(in the rows, 128 means zero)
A state moves one step at a time under one of 7 hidden systems, and each row is a state written as 22 numbers. Each run below is a few steps of one system.
path 1, T, 9 rows:
[[137 130 152 129 136 157 121  98  99 107 135 108 196 126 108  95 141 152
  155 106 113  95]
 [103 127 119 130 183 119 124 123  92 135 133 112 103 108 146 121  83 142
  119 111 106 177]
 [119 132 107 124 113  98 122 147 122 133 119 160  94 130 161 175 143  93
  102 143 164 111]
 [161 114 155 143 102 142 125 116 121 103 125 136 158 137 112 121 161 129
  149 108 150  71]
 [134 110 134 147 165 138 103 122 108 125 138 100 127 115 114  93 106 144
  150  90  98 164]
 [ 97 142  88 127 139 111 110 144 128 151 128 135  85 109 152 145 128 104
  121 143 141 163]
 [137 141 137 123 101 122 123 120 129 123 119 165 154 124 134 143 164 113
  142 139 162  82]
 [150 121 152 126 149 134 110 116 107 121 137 114 171 129 113 104 117 151
  145  98 102 115]
 [ 99 129 101 124 163 123 118 140 111 131 131 109  93 121 139 135 103 127
  116 116 122 161]]
path 2, J, 9 rows:
[[131 134 111 175  98 165 142 127 104  82 115 135  93 118 141 129 139 106
   89 138 114 164]
 [126 102 117 173 126 111 162 118 145 150 137 117 102 154 156 137 141 110
   96 117 117 162]
 [160  77 132 136 115 110 136 137 142 173 122 126 122 152 128 113  94 132
  141 140  95 118]
 [142 141 109 116  89 143 113 160 158 135 121 128 106 117  99 100 103 143
  134 163 109 142]
 [101 165 129 105 129 135 151 123 171 127 141 128 126 134 119 130 138 131
  113 155 120 169]
 [119 123 147 104 136 128 160 108 124 133 130 149 168 161 137 140 130 106
  124 156  98 121]
 [132 115 113 134  95 162 141 131 102 103 105 136 132 139 120 121 120 116
  121 152 111 101]
 [118 130 117 145 111 141 157 128 129 103 120 112  82 132 131 129 124 135
   93 131 130 151]
 [140 106 137 134 148 107 146 132 137 144 138 134 110 156 140 142 112 112
  107 127 103 155]]
path 3, T, 9 rows:
[[ 76 143 132  84 180 117 172 127 100  75 117 128  68 162 151 200 138  99
   80 111 161 131]
 [175  85 167 164  99 150 157 112  70  80  93 184 116 153 141 157 149  76
  129 127 115  89]
 [172  96 104 219  94 143 100 133 100 114 148  92 149 113 135  77 124 142
  103  85  91 135]
 [ 86 122  93 168 148 106 125 114 169 185 141  83  82 105 148 115 159 141
  145 100 170 175]
 [149 120 149  99 126  91 104 137 157 185 111 190 112 112 124 147 140 100
  201 158 161 114]
 [153 151 114  87 113 142  63 174 116 108 138 133 186 113  93 104 107 141
  136 125 110  79]
 [ 65 176 118 102 175 156 140 105 114  88 135  81 127 119 119 125 137 155
  115 109 140 160]
 [124 123 162 120 163 107 162  98  94 126 112 190 108 129 165 175 127  80
  131 151 118 156]
 [168  97 101 154  85 118 108 162  89 121 132 139 167 142 151 132 115 110
   83 126 107  67]]
path 4, F, 9 rows:
[[ 82 154 129 112 133 180 143 106 122  81 107 137 123 132 112 142 188  97
  157 134 160 117]
 [177 136 186 177 126 105 131  88 154 139 142 153 144 106 129 105 151 150
  153 106 136 165]
 [123 130  81 133 147 100  67 163 119 162 164 111 178 119 150 117 106 128
   99 120  93 134]
 [ 73 138 106  81 139 145 140 116 101 117 105 116 137 132 130 150 151 125
  142 129 174  63]
 [188 137 197 140 122 111 133 105 146 106 123 154 100 112  93 127 131 159
  164 101 167 134]
 [134 155  93 139 144 119  67 174 155 130 173 109 143 127 126 115 125 115
   94 109  86 180]
 [ 46 131 104  93 163 161 154  99 104 127 122 107 159 148 147 142 167 105
  141 132 139  99]
 [190 122 198 143 120 113 133  91 117 125 109 177 134 100 109 129 132 145
  185 117 161 101]
 [158 165  80 152 109 102  57 189 157 129 170 119 143 108 127 114 117 136
   75 118 111 156]]
path 5, J (9 x 22):
[[ 61 139 113 122 159 143 182 106 156 136 123  93  62 143 136 138 146 128
  122 129 147 184]
 [175  99 184 110 149  79 156 116 113 151 126 188 137 156 153 166  98 101
  121 150 100 120]
 [167 114  96 150  61 175  83 178 126  95 130 126 153 137  93  96 136 106
  118 136  87  98]
 [ 74 143 117 148 127 165 178  92 162 128 119  78  69 117 115 101 147 164
  132 128 149 185]
 [142 125 164 109 165  63 160 110 115 176 135 178 137 137 174 164  83 123
  105 161 105 155]
 [157 104  95 118  70 154  81 192 136 119 128 140 165 160 104 123 141  80
  121 145  91  68]
 [ 94 145 134 139 105 183 180  96 159  97 106  73  73 134  84  94 147 172
  144 126 159 153]
 [135 148 161 117 181  79 157  96  95 148 137 171 131 115 176 158  71 137
   86 156  98 189]
 [140  95  82 126  93 138  71 192 133 138 138 150 167 165 135 144 156  46
  120 145  84  82]]
path 6, Y:
[[ 86 154 106 144 135 180  87 137 189 116 150  98 130 131  92 109 216  85
  171 101 135 165]
 [163 104 182 181 117 125 156  49 120 175 114 160 164  98 142  90 140 149
  197 134 131 139]
 [151 152  80 157  89 100  88 152  61 109 131 131 152  72 166 123  79 164
   58 132 140 101]
 [ 55 167  90  71 157 151 110 145 164 116 133  72 116 134  97 132 175 135
  151 106 189  99]
 [156 114 228 103 181 109 156  66 116 148 113 185 152 129 123 139 131 125
  210 122 125 133]
 [176 142 107 166 101 138  80 159  43  57 126 167 137  95 152 141  92 105
   59 125  90 130]
 [ 48 149  67 138 125 180 125 138 165 101 127  59  78 136 106 121 207 113
  138  95 186 137]
 [162  94 212 150 176  74 158  50 146 199 133 160 156 124 148 127 148 142
  202 102 147 142]
 [193 132  96 152  90 110  49 179  48 100 140 162 184  89 149 120  70 130
   68 129  86  85]]
path 7, E:
[[ 85 152  99 110 137 144 109 116 114 131 104 114 103  80 122 123 145 144
  174 122 195 114]
 [192 115 186 159 117  84 137  97 136 143 129 145 130 114 123 118 123 176
  149 101 167 110]
 [145 150 121 111 159 106  71 157 134 131 176 118 196 127 126 116 119 137
  103 105  87 132]
 [ 84 165 120  73 149 178 107 126 121 103 110 127 133 112  97 121 149 118
  180 133 147 116]
 [179 131 184 157 109 107 136  88 113 128 104 188 116  90 131 133 127 140
  160 136 157 132]
 [146 161 109 147 131  87  88 147 128 126 174 131 189 110 160 129 127 140
   59 116 117 136]
 [ 66 149 113  87 163 168 114 114 103  99 116  87 142 117 108 122 152 143
  157 102 158  98]
 [185 100 188 147 138 112 127 106 105 137 101 169  92  94 115 127 108 138
  192 110 146 129]
 [166 168 111 145 121  79  65 169 164 145 182 142 174 116 143 129 130 130
   79 120 117 144]]
path 8, V (9 x 22):
[[148 148 170 156 111 151 129 110 195 122 129 104  82  98  62  77 142 184
  185 107 160 179]
 [ 86 149 138 109 186 156 106  96 151 164 161 109 207 129 119  93 163 114
  179 127  78 173]
 [ 97 159  85  91 107 145 105 144 107 138 121 175 192 118 152 145 142  78
  121 192 111  95]
 [169 165 152 127  82  98 157 119 113  83 124 163 136 122 142 156 107 163
   61 147 161  91]
 [150 117 164 127 182  87 133 128 110 105 155  90 118 154 133 137  97 166
   93  59 122 132]
 [ 99  83  99 112 168 139  96 162 103 128 113 116  76 140 121 150 138  72
  167  92 125 116]
 [143 128 128 175  73 158 136 117 134 120  97 166  84  97 121 123 158 102
  159 150 149 148]
 [135 146 129 182 116 129 137  92 151 151 157 107 165 109 139  83 131 169
  105 122 114 174]
 [ 84 123  89  85 158 118 109 134 116 175 139  96 170 129 142 119 119 142
  143 133 120  92]]
path 9, Y:
[[208 127 209 124  87 171 139 117 133  87 108 180 130 127  59  90  93 141
  173 159  72 149]
 [106 192  93 171  97 159 146 118 111  77 127 129 101  89 147 109 102 153
   43 163 106 213]
 [ 32 141  74 119 150 119 151 102 169 193 143 105 154 139 181 147 190  98
  129 150 154 138]
 [160  59 161 110 122  95 161 105  99 174 103 157 168 166 144 141 115 119
  168 137 125  40]
 [172 114 123 120 110 124 115 181  81  61 113 107  75 133 103 134  57 161
   73 101 122  98]
 [ 84 159 121 103 175 136 114 150 191 119 149  96  69 137  95 136 153 115
  139 108 133 204]
 [158 114 169 150 127 121 134  95 154 178 139 187 178 136 145 124 158  83
  171 162  83 163]
 [159 114  87 173  42 153 134 140  85 103 110 131 149 115 140 104  99 144
   75 155 103  86]
 [ 65 141  89 110 142 128 156 125 161 140 123  52  74 131 117 121 127 176
  119 109 183 131]]
path 10, V (9 x 22):
[[109 129 121 170 100 133 187  71 143 147 135 115 171 144 166 115 168 142
   93 142 149 118]
 [142  85 124 124 142  91 134 121  89 182 128 123 168 132 154 116  70 153
  119 138  93  98]
 [141 132 100  88 118 109  89 193 132 131 113 128  77 117 100 130  76 142
  126 141 137 110]
 [137 152 170 113 122 136 144 119 178  99 123 128  87 141  83 131 157 143
  155 115 165 140]
 [130 118 160 145 162 140 132 102 133 122 150 135 171 151 128 119 153 100
  141 111  74 169]
 [ 95 126  70 130 116 147 113 154 109 129 128 131 142 135 158 135 133  87
   94 154 101 124]
 [132 132 128 134  88 108 169 112 131 130 107 139 103 123 141 143 120 153
  104 153 177  94]
 [173 105 165 139 147  93 131 122 134 145 145 119 131 139 122 115  95 162
  134 101 110 141]
 [104 116  92 102 150 148  84 175 132 126 132 102 113 140 101 119 120 106
  144 116 102 129]]
path 11, R, 9 rows:
[[127 166 175  98 103 163 154  94 177 108 121 116 152 128  67  92 155 176
  175 138 163 106]
 [134 162 152 110 152 148 119  99  77 107 145 144 223 108 138 105  92 151
  113 141  75 137]
 [ 84 151  79 112 140 135  90 144  65 111 108 164 120  92 170 166 133  83
  113 145 149 113]
 [134  96 150 150 107 114 181  94 116 125  94 134  85 142 146 155 164 133
  137 106 201  72]
 [193  85 163 183 143  97 116 126 113 132 157 110 153 145 130 108 108 153
  106  69  91 130]
 [103 131  86 129 167 141  60 178 129 130 142 112  85 113 120 127 132  92
  145 102 105 185]
 [107 147 160 108 126 125 161  95 180 157 105 146  81 118 112 132 157 132
  190 154 181 149]
 [182 148 161 139  99 104 117 105 145 155 152 144 211 111 123  94 115 175
  120 141 114 110]
 [ 83 155  61 106 146 156  69 159  87 103 138  97 154 102 128 119 118 125
  109 117 115 117]]
path 12, E (9 x 22):
[[129 153 200  67 159 134 159  94 160 122 126 143 151 141  84 122 125 158
  174 139 131 130]
 [165 139 151 107 127 108  98 131  98 141 128 204 185 110 148 147 110  96
  135 164  96 119]
 [110 189  83 128  88 158  94 148 105  72 126 142 145  90 133 135 145 123
   86 145 155 110]
 [120 142 166 143 154 135 169  75  91  79 113 118  99 114 129 136 138 168
  128  87 176 131]
 [166  94 140 148 177  70  87 136  98 162 148 144 132 116 159 142 106 119
  132  84 115 133]
 [108 145  77 126 119 139  54 172 163 137 147  97 141 114 106 113 170 115
  151 106 149 110]
 [131 145 185 134 125 159 160  74 159 118 116 120 123 121  84  96 151 166
  185 121 155 146]
 [166 138 159 124 152  78 115 115 118 175 145 174 173 108 153 128  80 139
  125 153  88 157]
 [ 91 174  65  83 111 136  80 170 127 121 135 122 168 114 132 134 143 123
  106 150 152  78]]
path 13, R:
[[143 130 159 135 104 118 186  93 112 106 111 144 125 143 142 147 135 148
  101 135 165  90]
 [163 101 129 158 134 112 109 148 100 112 154 124 165 155 144 129 118 113
   86  94  89 115]
 [ 97 102  92 136 145 151 110 150 119 127 114 111  70 133 125 133 135  86
  148 114 118 154]
 [144 120 165 140 116 114 173  98 168 154 117 142  85 135 119 128 134 140
  149 143 152 154]
 [167 144 126 143 110 107  96 145 159 145 165 127 183 125 128 103 127 146
  102 130 100 137]
 [ 65 139  76  89 143 165 106 153 120 126 126  93 129 125 116 120 133 117
  139 136 121 126]
 [127 127 168  95 129 121 185  94 122 131  96 157 103 133 124 146 106 144
  148 161 146 115]
 [187 141 135 154  91 107 104 148 115 107 147 156 170 126 134 130 119 131
   79 130 104 109]
 [ 79 120  76 134 140 170 107 147 112  97 129  84 116 139 126 129 167  95
  119  98 127 123]]
path 14, F (9 x 22):
[[119 145 115 157  97 147 188 109 153 133 137 106 125 137 137 103  96 158
   68 176  84 199]
 [110  90 134 104 160 108 178 103  89 172 107 151 117 148 170 147  73 110
  126 170  84 146]
 [176  94 129 120  71 125 133 168 117 124  94 187 102 149 122 153 111  87
  128 176 111  83]
 [142 123 105 178  61 148 174 139 144  92 121 105  84 153 131 118 123 142
   56 141 124 138]
 [112  74 124 151 157 124 180 105  99 158 113 101  72 144 149 124  81 137
  122 121 100 170]
 [140  81 105 115 104 142 110 159 118 163  93 167  92 131 115 128  97  76
  178 171  90 128]
 [130 137  99 145  37 164 167 134 161 123 112 128 120 141 115 110 140 134
  100 185 127 121]
 [129 112 147 143 129 111 196  88 121 150 122 105 110 138 145 112  74 176
   97 144 109 165]
 [143  92 124  99 140 113 114 162 100 151 107 162  99 135 132 144  62  96
  131 160  75 138]]

Which system made each of these runs?
path 15:
[[ 65 169  96  81 148 185  61 159 177 138 126 140 123 105  89 122 199  64
  219 145 144 153]
 [121 145 181 126  97 156 202  31 131 158  87 151 161  94 123  86 129 191
  193 179 170 115]]
 => R
path 16:
[[105 122  89 103 158 117  81 153 138 179 157 104 180 137 136 113 111 119
  131 131  82 125]
 [102 136 116  87  97 173 128 136 146 124  96 128 111 120  82 113 135 129
  187 159 151 102]]
 => E
path 17:
[[148 135 125 148  78 159 129 137 122 104 113 177 123 130 129 136 143  78
  119 171  98 146]
 [122 149 113 158 102 123 163 115 148 120 145 101 129 136 144 118 127 164
   63 134 132 151]]
 => V
path 18:
[[175  47 129 160 148  83  85 139 104 187 125 126 116 123 136 121 111 116
  188  78 131  94]
 [175 146 120 142  91 116  62 162 157 146 125 130 101  69  89  91 113 173
  172 117 170 120]]
 => J
path 19 (2 x 22):
[[100 155 108 111 138 162 132 121  76  95 121 141 148 116 143 132 111 113
  103 148  98 141]
 [117 124 123 128 118 117 156 118 100 121 107 156 112 132 161 169 142 100
  104 148 155 112]]
 => R
path 20, 2 rows:
[[144 151 167 160 116 113 164  75 100  89 126 154 151 119 159 152 171 139
   98 109 174 101]
 [109 119 109 141 178 124 101 129  67 106 149  87 164 130 154 132 133 130
  102  67 124 107]]
 => Y
path 21 (2 x 22):
[[153 107 150 121 110 157 122 158 196  97 150  89 134 195  59 107 176 114
  149  89 115 103]
 [132 133 178 124 156 170 146  98 140 123 135 153 140 138  99 104 120 104
  166 156  50 216]]
 => E
path 22:
[[ 73 109  75  95 148 136 152 152 112 150 116  66  80 145 130 117  56 156
  104 140  99 149]
 [137 159 146 128  80 117 182 114 148 103  99 175  60 115 137 165 136 131
  104 173 187 138]]
 => T
path 23, 2 rows:
[[160 133 156 150 137 146 117 124 138 107 154 114 156 137 106 100 121 143
  120 108  78 166]
 [ 83 120  82 127 143 127 133 141 143 160 138 103 111 144 150 128 130 108
  113 141 106 166]]
 => T
path 24 (2 x 22):
[[118 148 107 153 114 144 143 122 103 103 132 102 126 111 138 109  97 162
   73 133 113 162]
 [ 96 114 123 108 167 100 151 114 113 162 112 142  88 123 157 158 111 111
  145 141 136 145]]
 => F
path 25, 2 rows:
[[122  94  86 111  94 124 168 151  51 102  80 109  69 136 152 151  50 153
   69 148 142  67]
 [184 146 178 189  85 120 160 108 138  50 128 130  71 129 117 141 160 160
   83  88 187 134]]
 => T
path 26 (2 x 22):
[[ 66 146  79 165 100 159 186  71  75 133  90 132 103  81 191 123 124 137
   98 178 148 166]
 [142 119 133 133 130  36 171 118 135 161 146 130 137 156 189 174 118 152
   48 120 164  95]]
 => R
path 27 (2 x 22):
[[118 130 162 122 144 163 154  82  74  93  97 165 130 118 135 144 134 107
  157 140 127 131]
 [148 146 121 166 133 103 104 136 118 132 148 157 126 101 165 140 121 111
   87 130 111 185]]
 => V
path 28, 2 rows:
[[ 89 126 175  74 201 141 166 114 106  80 111 141  84 169 115 182 147  81
  151 108 129 138]
 [168  83 126 190 113 113 102 132  98 155 118 197 113 118 171 147 158  51
  153 128 114 139]]
 => E
path 29 (2 x 22):
[[155  87 156 151 117 145 137 118 148 146 127 141 139 151 108 110 143  96
  171 129  91 139]
 [141 138 125 158  81 146 144 112 133 141 113 146 131 100 125  94 110 153
  132 166 119 149]]
 => J
path 30:
[[190 113 188 130 116 106 151 116 110 120 117 178 135 139 128 141  99 127
  129 144 110 121]
 [143 137  89 176  93 149  72 165 119  92 148 128 141 116 132 119 151 101
   93 110 108 138]]
 => R
path 31:
[[112 130  93 129 114 164  99 157 166 151 142 108 142 133 102  94 138 105
  147 150  78 164]
 [130 126 134 140  78 143 167  95 155 165 101 146 117 115 124 103 121 142
  161 183 136 138]]
 => Y
path 32, 2 rows:
[[119 135 118 109 154  83 128 124 111 161 146 145 177 140 176 158 120 114
   88 138 119 106]
 [124  98 128 111 129 116 157 123  98 122 110 102 126 148 132 134 115 151
  125 111 152  55]]
 => T
path 33:
[[135  95  79 169  94 128  97 147  93 145 103 120  95  94 146 120 114 127
  130 122 154 102]
 [135 153 130 120 122  97 114 138 175 139 142 108 108 123 111 133 151 161
  126 103 191 110]]
 => Y
path 34, 2 rows:
[[110 144 130  74 205  88  87 140  52  93 133 133 144 112 148 174 114 126
  117  77 166  74]
 [150 146 156 120 140 122  82 159 143  70 129 151  92 130  95 164 199  90
  159  74 195  97]]
 => F
path 35:
[[171 154 138 138 122 101  87 151 126 127 131 168 106  84 126 132  96 138
  120 135 128 164]
 [104 165 115 126 129 137 101 133 163 107 145 114 133 125 112 135 189 121
  131 108 171 119]]
 => R
path 36 (2 x 22):
[[158 134 137 192 105 116 157 135 166 109 156 138  80 151 144 138 135 108
   53 132  88 217]
 [ 92 122  88 133 123 120 126 155 212 186 165 110 141 177 142 131 180  73
  116 148 102 158]]
 => R
path 37, 2 rows:
[[180  95 149 166 163  88  81 156 128 124 150 106  79 123 109 128 120 142
  146  40 146 136]
 [166 153 129 146 129 130  41 165 164 136 163 137 143  94  95 100 144 125
  157 107 114 171]]
 => Y
path 38:
[[141 178 144 170 100 187 146 123 149  32 131  93  77 118  80  94 133 174
   86 106 128 195]
 [ 79 132 123 143 209 112 139  93 125 176 145 132 109 114 173 130 127  99
  138 124  90 239]]
 => F
path 39:
[[ 93  92  82 119 129  80 154 146 146 201 125 106 101 154 171 149 120 121
  109 144 147 107]
 [172 101 154  78 111 102 136 166 156 132 118 130 100 167  85 134  84 149
  140 133 131  77]]
 => J
